In the data rows, the value 128 means zero.
Here is a table of points, one per row:
[148 124 168 109 107 189 153 179  90 142 119 125 168 117 117 163 115 116
  90 121 118 125 121 136 119  91 129 127 110 156 114 157 114 119  80 138
 133 120  81 153 109 131 152 110  63 143 124 127 133 149 146 108 115 140
 158 143 143 108 137 128 145 121 178 143]
[ 91 127 102 132 138 148 104  94 116 155 147 145 140 140 111 163 170 126
 103 150 108 118 146 118 144 112 125 163 145 121 127 122 127 154 131 158
 112 142 193 138 116  93 131 113  85 106 168 122 120 122 109 104 120 165
 141 133 153 150 146 130  60 116 137 126]
[128 147 121 110 126 104 134 129  72 138 146 105 123 139 151 126 139 120
 111 164 130 142  99  98 109 112 164 137 144 135 129  87 117 163 138 115
  60  83  96 114 130 174 120 145 155  90 137 147  87 152 150 118 124 104
 158 136 102 145 159 129  95 117 110 157]
[115 135 138  96 164 161 118 188 167 113 117 118  93 157  98 148 134 146
 161 116 135 116 151 144 135 110  75 146 143 111 131 107 130 163 101  88
 151 114 135 113 103 183  86 158 134 151 155 146 135 122 106 127 164 140
 147 112 119 132 135 102 118 138 151 186]
[178 109 114 164  82 178  97  77 138 112 118 110 106 123 165 141 137 145
 126 116 127  59 123 164 131 149 117 150 125 175  95 124 178 125 166 111
 141 127 130 118  95 167 120 156 148 126 109 135 140 142 133 116 138 143
 136 119 119 150 124 143 107 142 152  87]
[114 168 111 126 120 150 151 145 120 130 120 142 140 161 177 102 144 100
 192 118 128 130 126 111 137 139  90 118 101 133 116 140 153 174 138 137
 132 124 134 108 122 134 127 128 123 142 122 144 152 108 148 164  85 111
  87 200 157 111 113 136  94  75 115 123]
[145 169 121 120 128 150 146 146 120  88 115 124  79 133 115  94 137 141
 139 157 129 143 147 143 175 101 112 147 176 120 107 116 130 127 161 129
 134 141 132 188 146 114 151  94 163 138 125 133 135 162 113  93  81 157
 162 130 115  86 167 133 149 152 101 103]
[140  95 147 161 159 112 129 146 140 205 136 113 109 152 117 100 156  90
  69 113 140 114 121  91 144 141 119 154 136 129 160 159 148 152 165 149
 135  90 121 127 147 138 144 139 118 159 127 125 129 113 103 147 127 125
 141 118 118 111  76 143 147 162 113 109]
[118 115 111 142 135 157 114  94 124 104 143  71 143 147  97  91 122 166
  81  92 124 168 125 105 131 119 118  91 116  70 120 157 120  90 147 155
 124 110 139 131 145 137 109 163 127 126 113 139 178 118 173 136 136  83
 133 117 123 130 149 111 118 106 141  95]
[141 122 138 155 133  94 155 144 112 101 101 109 197 102  66 187 149 127
 133  86 141  98 131 137 113 137 129 102 119 144 138  97 155 148 120 130
 133 137 152 156 145 116 130 146 163 142 159 138 118 142 142 152  87  76
 122  93 129 134 124 155 112 144  91  99]
[169  66 149 121 126 105 142 146 146 119 161 136 118 112 142 135 123 114
 114 127 171 167  67 107 150 123 101 115 106  95 113 149 117 135 124 109
 112 177 118  99 124 114 131 135 157 123 150  68 123  95 143 116 115 160
 126 103 167 134 172 161 128 116 110 124]
[159 121 171 120 145 115  87  69 155 120  79 175 133 136 115 123 163 127
 124 127 113 132 110 156 152 104 160 127 138 117 147 113 112 145 115 142
 151 179 107 129  87 120 155 162 113 137  81 139 103 110 154 166 113  92
 128 146  95 113 136 114 127 135 114 142]
[100 105  92  84 108 118 189 122 123 111 117 124  71 110 156 130 112  88
 108 102 154 122 158 146 136 143 170 150  96 154 119 105 127 125  99 118
 157 125 153 113 123 115 113 136  89 115 128 154 144  88 117 136 123 135
 130 104  80 129 151 107 123 133  90 117]
[ 97 123 110 144  99  98 124 137 135 149 108 142 153 117 145  96 115 137
 139 142 121 139  89 151  98 100  92 116 149 170 143  83 116 118 128 120
 168  93 152 110 130 148 119  76 101 158  90 148 155 130 158 161 151 171
 129 116 143 152 169 136 109 160  90 127]
[129 136 101 151 154 147 122 134 120 124  94 130 112 130 107 100 165 146
 132 147 164  99 121  66  70 110 175 163 129 134 170 152 111  78 109 107
 117 150 130  93 120 118 109 121 134 130 150  98 134 164 133 138  92 144
 118 117 148 130 125 128 169  98 139 131]
[101 144  78 111 162  94 134  69 114 140 131 129 136 114 128 123 102 113
 178 170 153 125 142 143 142 130  99 112 140 136 114 144 158 137 112  91
 105 142 120 100 170 134 178 172  83 158 133 145 138 137 117 110 162 109
 164 106 156 123 125 125 162 101 141 109]
[181 163 125 126 183 108 143  99 175 133 130 134 124 117 147 164 101 161
 109 139 130 120 147  97 125 111 142 107  88 123 116 124 101 128 145 148
 134  77  82 132 121  98 151  95 150 147 147 136 125 120 118 126 138 142
  81 111 150 155 132  76 118 115 122 117]
[ 96 105  99 146 157  88 128 117 127 100  94 164 150 164 129 101 142 120
 111 111 144 144 129 168  82 160 136 125  88 101  67  93 138 112 147 124
 166 115 106 170 131 128  96 161 125 107 134 131  92 146 129  77 146 153
 124 175 135 108  95 164 132 135 145 147]
[ 89 121 148 166 133 192 119 143 130 125 120 128 118 113  95 139 100 132
 128 151 118 116 145 160 156 148 141 126 143 139 136 136 104  93 122 122
 111  94 116 104 147 131 154 104 162 105 139  77  81  85 176 115 146 126
 137 155 131 133  86 106 133 116  78 136]
[137 171 118 127 128  90 138 164 149  94 165 146 112 176  87 118 107  99
  93 161  97 118 119 109 130 157 113 101 137 146 143 126 116 105 128 122
 125 147 119 113 133 124 131 126 100 117  93 102 130 108 128  95 119 105
  91 142 104 207 124 150 130 131 163 106]
[124 152 174 111 131 133 142 131 137 135 141 181 167 119 158 106 111 142
 131 100 163 140 160 112 131 139 150 159 146 123 143 147 123 111 134 137
  83 143 171 202 119 169 119 116 139 124  95 110 145 113 157 117 145 127
  99  74 138 155  98 136 152 119 136 147]
[122 121 132 159 143 130  81 145 135 170 184 142 106 112 128 147 125 139
 147 102  97 154 169 131 119 158 137 138 114 130 157 101 118 134 113 127
 123 176  86 136 133 143 117  89 122  94 152 153 129 144 160 146 145 120
 119 128 123  75 173 147 146 137 136  77]
[129 173 151 133  88  93 137 132 109 141 128 140 114 121 135 144 123 143
  99 122 124 160 122 152 124  95 110 145 136 150 109 153 154 140 108 175
 146 132 166  91 150 101  69 134 156 113 102  92  80 149 100 122 157 108
 137 125 142 100 124  83 166 100 139 118]
[122 107 106 128 162 124 120 143  98 105 183 111 197 116 177 121 101 133
 132 150 134  90 127 127 160 134 126 145 158 130 142 144  98 111 117 114
 189 136 125 124 106 102 120 129 164 126  95 134 143 136  74 137 148 129
 128 146  82  99 119 121 111 110 133 158]
[107  90 148  97 114 128 126  85 153 109 109  85 123 157 136 114 140 145
 129 123 141 136 130 117 107 123 108 106  91 140 146 136 147 141 106 176
 120 161 107 141 175 114 166  74 173  98 141 137 141 135 114 150 160 117
 136 147 113 163  97 163 147 132 160 156]
[140  85 141 130 101 101 144 123 130 124  99 124 125 126 138 112 106 115
 176 120  93 158 121 138 162 186 159 131 164 141 134 146 148 127 167  91
 116 108 123 143 114 100  98 118  92 143 180  97 154 177 114 150 135  99
 126 157 141 150 136  89 105 131 152 144]
[141 112 111  82  92 138 125 143 144 146 148 121  97  71 109 122 132 145
 141 114  78 112 127 141 118 127 153 111 150 106 110 122  50 159 108 119
 114  96 152 131 105 102 133 154 130 137 104 141 137 131 105 141 138 115
 110 145 175 110  88 188 168 133 126 130]
[156 138 147 129 116 129  70 141 110 138 115 120 125  92 127 149  97  95
 132 165 139 143 136 147  92 135 127 127 112  77 128 145 172  93 117 117
 106 112 134 134 155 127 127 111 135 108 117 169 122  76  94 148  68 135
 111 112 140 120 118 106 116 174 147 148]
[ 97 168 139 132  79 139 140 128 122 139 146 121 132 141 140 153 147 140
 182 107  97 124  99  97 119 116 137  75 114 106 137 126 127 102 167 148
 115 160 134 102 110 137 155 146 107 150 143 126 109 139  98  96 134 179
 131 103  71  97 114 102 126 164 101 150]
There is one direction along which these points spread out most. Take the direction at right angles to it along which they spread out most. Then take the direction at right angles to both along which they spread out most. Go by this last direction. Where along it does each point below lie, from 0 to 99? 50 is the average, and the first point above lies past it. One standard deviation of the points above along it is 16.
[118 115 111 142 135 157 114  94 124 104 143  71 143 147  97  91 122 166
  81  92 124 168 125 105 131 119 118  91 116  70 120 157 120  90 147 155
 124 110 139 131 145 137 109 163 127 126 113 139 178 118 173 136 136  83
 133 117 123 130 149 111 118 106 141  95] 46
[ 91 127 102 132 138 148 104  94 116 155 147 145 140 140 111 163 170 126
 103 150 108 118 146 118 144 112 125 163 145 121 127 122 127 154 131 158
 112 142 193 138 116  93 131 113  85 106 168 122 120 122 109 104 120 165
 141 133 153 150 146 130  60 116 137 126] 42
[156 138 147 129 116 129  70 141 110 138 115 120 125  92 127 149  97  95
 132 165 139 143 136 147  92 135 127 127 112  77 128 145 172  93 117 117
 106 112 134 134 155 127 127 111 135 108 117 169 122  76  94 148  68 135
 111 112 140 120 118 106 116 174 147 148] 62
[122 107 106 128 162 124 120 143  98 105 183 111 197 116 177 121 101 133
 132 150 134  90 127 127 160 134 126 145 158 130 142 144  98 111 117 114
 189 136 125 124 106 102 120 129 164 126  95 134 143 136  74 137 148 129
 128 146  82  99 119 121 111 110 133 158] 42
[ 97 168 139 132  79 139 140 128 122 139 146 121 132 141 140 153 147 140
 182 107  97 124  99  97 119 116 137  75 114 106 137 126 127 102 167 148
 115 160 134 102 110 137 155 146 107 150 143 126 109 139  98  96 134 179
 131 103  71  97 114 102 126 164 101 150] 50
[129 173 151 133  88  93 137 132 109 141 128 140 114 121 135 144 123 143
  99 122 124 160 122 152 124  95 110 145 136 150 109 153 154 140 108 175
 146 132 166  91 150 101  69 134 156 113 102  92  80 149 100 122 157 108
 137 125 142 100 124  83 166 100 139 118] 44
[140  85 141 130 101 101 144 123 130 124  99 124 125 126 138 112 106 115
 176 120  93 158 121 138 162 186 159 131 164 141 134 146 148 127 167  91
 116 108 123 143 114 100  98 118  92 143 180  97 154 177 114 150 135  99
 126 157 141 150 136  89 105 131 152 144] 40
[101 144  78 111 162  94 134  69 114 140 131 129 136 114 128 123 102 113
 178 170 153 125 142 143 142 130  99 112 140 136 114 144 158 137 112  91
 105 142 120 100 170 134 178 172  83 158 133 145 138 137 117 110 162 109
 164 106 156 123 125 125 162 101 141 109] 19
[129 136 101 151 154 147 122 134 120 124  94 130 112 130 107 100 165 146
 132 147 164  99 121  66  70 110 175 163 129 134 170 152 111  78 109 107
 117 150 130  93 120 118 109 121 134 130 150  98 134 164 133 138  92 144
 118 117 148 130 125 128 169  98 139 131] 35
[181 163 125 126 183 108 143  99 175 133 130 134 124 117 147 164 101 161
 109 139 130 120 147  97 125 111 142 107  88 123 116 124 101 128 145 148
 134  77  82 132 121  98 151  95 150 147 147 136 125 120 118 126 138 142
  81 111 150 155 132  76 118 115 122 117] 36
[ 89 121 148 166 133 192 119 143 130 125 120 128 118 113  95 139 100 132
 128 151 118 116 145 160 156 148 141 126 143 139 136 136 104  93 122 122
 111  94 116 104 147 131 154 104 162 105 139  77  81  85 176 115 146 126
 137 155 131 133  86 106 133 116  78 136] 51
